The rows below come in pairs that one turn or mirror swaps. Which row does each named row swap with?
The rows were stretched afterwards, more along some directions than others.
K688: [-0.64 -2.35 -1.44  0.81 -0.82 -0.20 -1.31  2.12 -2.47  1.50 -0.55 -2.06
 -0.34  0.90  1.33  0.36  0.54  0.82  0.44  1.90]
K279: [-0.83 -3.00  0.04 -0.08 -6.07 -4.22 -2.64 -5.75  0.01 -1.52  1.07 -4.50
 -2.81 -0.75  1.54  3.93 -0.86 -2.22 -1.57  5.16]
K871: [ 1.76 -0.19 -1.56  0.06  1.09 -0.44  3.10  1.68 -0.81 -2.47  1.25  1.58
  0.30 -0.95 -1.16  0.56 -0.84  0.38 -0.75 -3.57]
K796: [ 0.43 -1.10  0.49  0.60 -1.35 -1.10  0.89 -0.50  2.12 -0.74 -1.25 -1.92
  1.22  1.19 -1.74 -1.56 -0.20  2.90 -1.88 -0.18]
K560: [-2.88  0.67 -2.10 -0.38  1.90  0.24 -1.46 -2.77  2.89  1.93 -2.21 -1.73
 -3.27  2.34  1.24 -1.21 -3.06 -1.79 -1.58  1.08]
K52: [ 1.89  0.20 -1.72  0.39  0.80 -0.90  1.99  1.79 -1.04 -2.68  1.73  1.02
 -0.54  0.19 -0.44  0.16 -0.61  0.03 -0.32 -2.37]
K298: [ 0.46 -2.62  0.90 -1.10 -1.91 -0.26 -0.81 -4.01  2.41 -0.74 -1.80 -4.92
  0.49 -2.56 -0.09  5.16  1.61  1.00 -1.70  0.70]
K421: [ 1.85 -0.27 -1.36  0.06  1.03 -1.19  3.02  1.19 -0.92 -2.30  1.53  1.74
  0.34 -1.10 -2.27 -0.02 -1.03  0.91 -0.39 -2.57]
K3: [-0.43  0.80  0.96 -1.90 -2.21 -0.21 -0.63 -3.16  0.21 -0.23  1.18 -0.85
 -3.33  1.35  2.39  0.90 -0.70 -0.61  2.74  0.45]
K897: [-2.92 -0.88  0.97 -1.88  0.56  1.72 -0.33 -4.58 -1.25  1.44  0.30 -2.11
 -0.92 -1.71 -0.51  1.48  2.07 -3.58 -1.43  2.04]
K213: [-0.20 -3.77 -0.82  0.36 -1.57 -0.78 -1.02  1.17 -2.39  1.75  0.12 -3.24
 -0.26  0.58  0.47  0.82  0.93  0.57 -0.69  2.10]
K268: [ 0.04 -1.52 -1.06  0.79 -1.24 -2.00  1.45  0.20  2.69 -0.85 -0.90 -1.80
  1.01  1.28 -1.98 -1.37 -0.57  2.55 -2.31 -0.40]
K223: [-1.16 -1.18 -5.04 -0.89  2.06 -3.64 -2.16 -1.35  2.78  0.56 -1.29 -5.63
 -2.35  3.46  3.55  0.59 -0.08  1.87 -1.52  1.65]
K98: [-0.33  1.81  0.76 -1.74 -1.73  1.03 -0.16 -1.89 -0.36  0.10  0.54  0.23
 -2.04  0.52  1.58 -0.11 -0.36 -0.03  2.92  0.54]
K559: [ 0.24 -3.48  0.24 -1.64 -1.80 -1.24 -1.60 -4.36  2.63 -0.36 -1.32 -5.59
  0.29 -2.44 -0.14  5.34  2.13  0.34 -1.58  1.31]
K375: [ 1.12  0.78 -2.40 -0.34 -2.24 -0.44 -1.89 -2.16  2.81 -1.75 -2.76 -1.29
 -3.53  2.42  5.79  4.65 -1.04 -3.50 -0.67  0.94]
K344: [ 1.32  0.79 -1.81 -0.10 -1.75  0.48 -0.39 -1.63  2.92 -1.64 -2.57 -0.61
 -3.41  2.03  3.35  3.91 -1.19 -3.32 -0.93  0.50]
K586: [ 2.21 -1.09 -1.57  0.30  0.77 -1.02  3.28  1.54 -0.96 -2.77  1.94  0.84
  0.16 -0.95 -1.44  0.70 -1.14  0.80 -0.59 -2.12]
K350: [-0.72 -0.67 -1.45 -2.99  2.77 -3.46 -0.25 -1.74  1.05  0.12 -0.19 -3.48
 -1.16 -2.24  2.40  2.60  0.45  1.11 -3.21  0.31]
K464: [-3.19  0.87 -1.74  0.18  2.22 -0.91 -2.37 -2.83  3.13  1.26 -2.83 -2.22
 -3.26  2.38  2.35 -0.39 -3.15 -1.48 -1.51  1.78]
K482: [ 1.42  0.66 -1.85  0.16 -2.53 -1.10 -1.22 -2.24  2.65 -2.13 -2.50 -1.90
 -3.06  2.11  4.86  4.51 -1.52 -3.26 -0.41  0.06]
K952: [-0.29 -1.05 -1.09  1.12 -1.06 -1.25  0.57  1.05  1.84 -0.38 -1.32 -1.31
  0.96  2.24 -1.46 -2.15 -0.77  2.57 -1.02 -0.55]
K963: [-0.68 -1.52 -2.03 -2.64  2.38 -4.20 -0.99 -1.65 -0.01 -0.26 -0.17 -4.14
 -1.17 -1.24  3.21  3.57  0.26  0.54 -2.52  0.52]
K28: [-0.87 -3.01 -0.92  0.87 -1.19 -0.55 -0.57  1.29 -2.59  1.73  1.07 -2.23
 -0.52  0.94  0.43  0.48  1.25  0.40 -0.06  1.14]
K578: [-0.36 -0.99 -1.43  0.13  0.32 -1.23 -0.89 -0.21  1.36  2.10  3.28  0.54
 -0.52  1.95 -0.18 -3.20 -1.34  1.52 -1.72  0.45]
K783: [-1.25 -1.53 -2.29 -2.68  2.31 -4.16 -1.20 -1.21  0.58  1.00 -0.32 -4.48
 -0.45 -1.90  3.18  2.52 -0.19  0.69 -2.79  0.77]
K394: [ 0.61 -2.81  0.57 -1.99 -2.36 -1.09 -0.59 -3.54  2.04 -0.71 -1.15 -4.75
  0.37 -2.97  0.08  5.85  2.41  0.33 -1.08  0.54]
K968: [ 2.31 -0.22 -1.40 -0.21  1.01 -1.37  3.86  1.65 -0.84 -2.35  1.88  1.68
 -0.80 -0.46 -1.40  0.42 -0.29  0.62 -0.60 -2.75]
K538: [-2.20 -1.12  1.44 -1.23 -0.61  1.80  0.39 -4.60 -1.28  0.88  0.82 -1.91
 -1.44 -0.95 -1.61  2.02  2.48 -3.56 -0.78  2.50]
K302: [-1.44  0.42 -4.36 -0.61  2.07 -2.87 -3.03 -1.76  1.96  0.02 -0.99 -4.59
 -2.49  3.70  4.46  0.56 -1.02  0.98 -0.60  2.24]
K388: [-0.74 -3.29 -1.26  1.16 -1.42 -0.96 -0.26  1.32 -2.67  2.31  0.66 -2.23
 -0.02  0.41 -0.13 -0.41 -0.18  0.95 -0.56  1.07]
K329: [-0.64  1.20  0.16 -1.42 -2.05  0.73 -0.44 -2.80 -0.13  0.11  0.83 -0.46
 -2.12  1.24  1.55 -0.41 -1.42 -0.01  2.54  0.34]
K685: [ 0.10 -2.89  0.08 -1.24 -1.92 -1.35 -0.65 -3.88  2.90 -1.14 -1.33 -4.64
  0.33 -2.34  0.39  5.83  1.64 -0.12 -1.72  0.76]
K657: [-0.01 -2.68  0.45 -1.35 -1.90 -0.88 -0.63 -3.97  2.98 -0.79 -1.35 -5.19
  0.09 -2.11  0.14  5.58  1.77  0.31 -1.91  1.13]
K584: [-0.90 -2.98  0.17 -0.25 -6.17 -4.68 -2.60 -6.10 -0.37 -0.62  1.91 -4.43
 -3.14 -0.43  1.32  3.13 -0.26 -1.93 -1.24  4.71]
K567: [ 0.57  1.30 -2.04  0.28 -1.83  0.19 -0.99 -2.69  1.88 -1.84 -2.12 -0.29
 -3.69  2.39  5.44  4.71 -1.58 -4.15  0.29  0.16]
K938: [-0.96 -3.47 -0.30  0.08 -5.85 -4.80 -2.95 -6.22 -0.03 -0.52  1.36 -5.31
 -2.93 -0.46  1.52  3.62 -0.51 -2.04 -1.67  5.12]
K775: [ 1.10  0.13 -2.09 -0.48 -2.18 -0.43 -1.57 -2.39  3.20 -2.02 -3.73 -1.87
 -3.00  2.14  3.96  4.54 -0.63 -3.10  0.33  1.55]
K24: [-0.44 -0.52 -1.18 -0.22  0.53 -0.73 -0.34 -0.36  1.39  1.61  3.31  0.97
 -0.55  1.94 -0.18 -3.39 -1.47  1.33 -2.02  0.19]
K741: [-3.77  0.33 -1.96 -0.20  1.71 -0.37 -2.41 -2.90  3.11  1.12 -2.27 -2.38
 -4.37  2.82  1.64 -0.47 -2.52 -2.32 -0.64  2.20]
K571: [ 1.99 -0.20 -1.40  0.19  0.86 -0.54  2.95  1.25 -0.89 -2.89  1.05  1.41
  0.91 -1.66 -1.53  0.77 -0.64  0.28  0.01 -2.27]
K166: [-3.61  0.29 -2.03 -0.25  1.93 -0.61 -1.99 -2.05  2.51  1.34 -2.08 -2.43
 -3.56  2.31  1.66 -1.01 -3.50 -1.40 -1.04  1.41]
K570: [ 2.10 -0.41 -1.92 -0.57  1.44  0.05  3.39  2.62 -0.90 -2.01  0.30  1.83
  1.47 -1.16 -1.88  0.68 -0.24  1.87 -0.85 -2.92]
K167: [ 0.04 -1.20 -0.39  0.50 -1.80 -1.53  0.69 -0.19  1.70 -0.32 -0.91 -1.81
  1.23  1.66 -1.98 -1.94 -0.49  2.85 -2.04 -0.22]
K283: [ 1.79  0.15 -2.35 -0.16  1.32 -1.83  2.34  1.13 -0.55 -3.07  0.76  1.38
  0.35 -0.79  0.25  1.33 -0.70  0.46 -0.30 -2.40]
K327: [ 1.59  1.36 -2.01  0.21 -2.32  0.57 -0.92 -0.80  2.52 -2.44 -2.96 -0.79
 -3.02  2.71  5.12  4.15 -1.36 -2.93 -0.47  0.44]
K561: [-0.77  0.50 -4.00 -0.38  1.55 -2.30 -1.10 -0.53  1.28 -0.02 -0.10 -3.60
 -1.78  3.40  3.83  0.65 -0.09  1.55 -0.93  1.48]
K926: [-0.70 -0.91 -2.31 -2.66  2.50 -4.30 -0.34 -0.89  0.22  0.88  0.18 -3.63
  0.24 -2.11  2.62  2.49  0.60  1.45 -3.01  0.22]
K362: [ 1.03  1.70 -1.82  0.35 -2.61  0.05 -1.48 -2.44  1.44 -1.78 -1.55 -0.95
 -2.64  1.71  4.95  3.89 -1.31 -4.00 -0.06  0.25]
K772: [-0.63 -1.65 -0.80  0.88 -0.96 -1.77  1.05 -0.30  2.12 -0.63 -0.69 -2.25
  1.35  1.11 -1.86 -1.55 -0.20  2.29 -2.12  0.13]
K795: [-2.01 -1.39  2.31 -2.08 -0.36  1.62  0.82 -4.91 -1.37  1.51  0.32 -2.09
 -0.45 -1.32 -2.40  2.51  2.03 -2.61 -1.51  0.92]
K271: [ 0.96  0.82 -1.70  0.50 -3.11  0.49 -0.69 -2.50  2.04 -2.03 -1.97 -0.80
 -3.11  2.32  4.92  3.85 -2.13 -3.94 -0.50  0.92]
K445: [-0.91  0.58 -3.72 -0.40  2.23 -2.83 -1.96 -0.51  2.01  0.25 -1.12 -4.73
 -2.42  3.63  3.81  0.51 -1.37  2.10 -1.15  1.60]
K631: [-1.92 -1.13  1.14 -1.89  0.01  1.62  0.18 -3.90 -1.49  1.79  0.73 -2.14
 -0.63 -1.39 -1.78  1.21  2.03 -2.74 -2.23  2.03]
K155: [-0.21 -0.97 -2.21  0.22  0.77 -1.20 -0.65  0.22  2.12  1.64  2.73  0.44
  0.15  1.51 -0.07 -3.48 -2.01  1.59 -2.36  0.71]
K188: [-0.67  1.02  0.70 -1.24 -2.75 -0.31 -0.20 -3.24 -0.18  0.19  1.60 -1.00
 -2.61  1.21  1.53  0.23 -0.25 -0.51  2.62  0.53]

K559 is swapped with K167
K350 is swapped with K464
K98 is swapped with K688
K223 is swapped with K795
K445 is swapped with K897
K482 is swapped with K871
K571 is swapped with K327
K344 is swapped with K283
K685 is swapped with K268
K952 is swapped with K394
K570 is swapped with K775

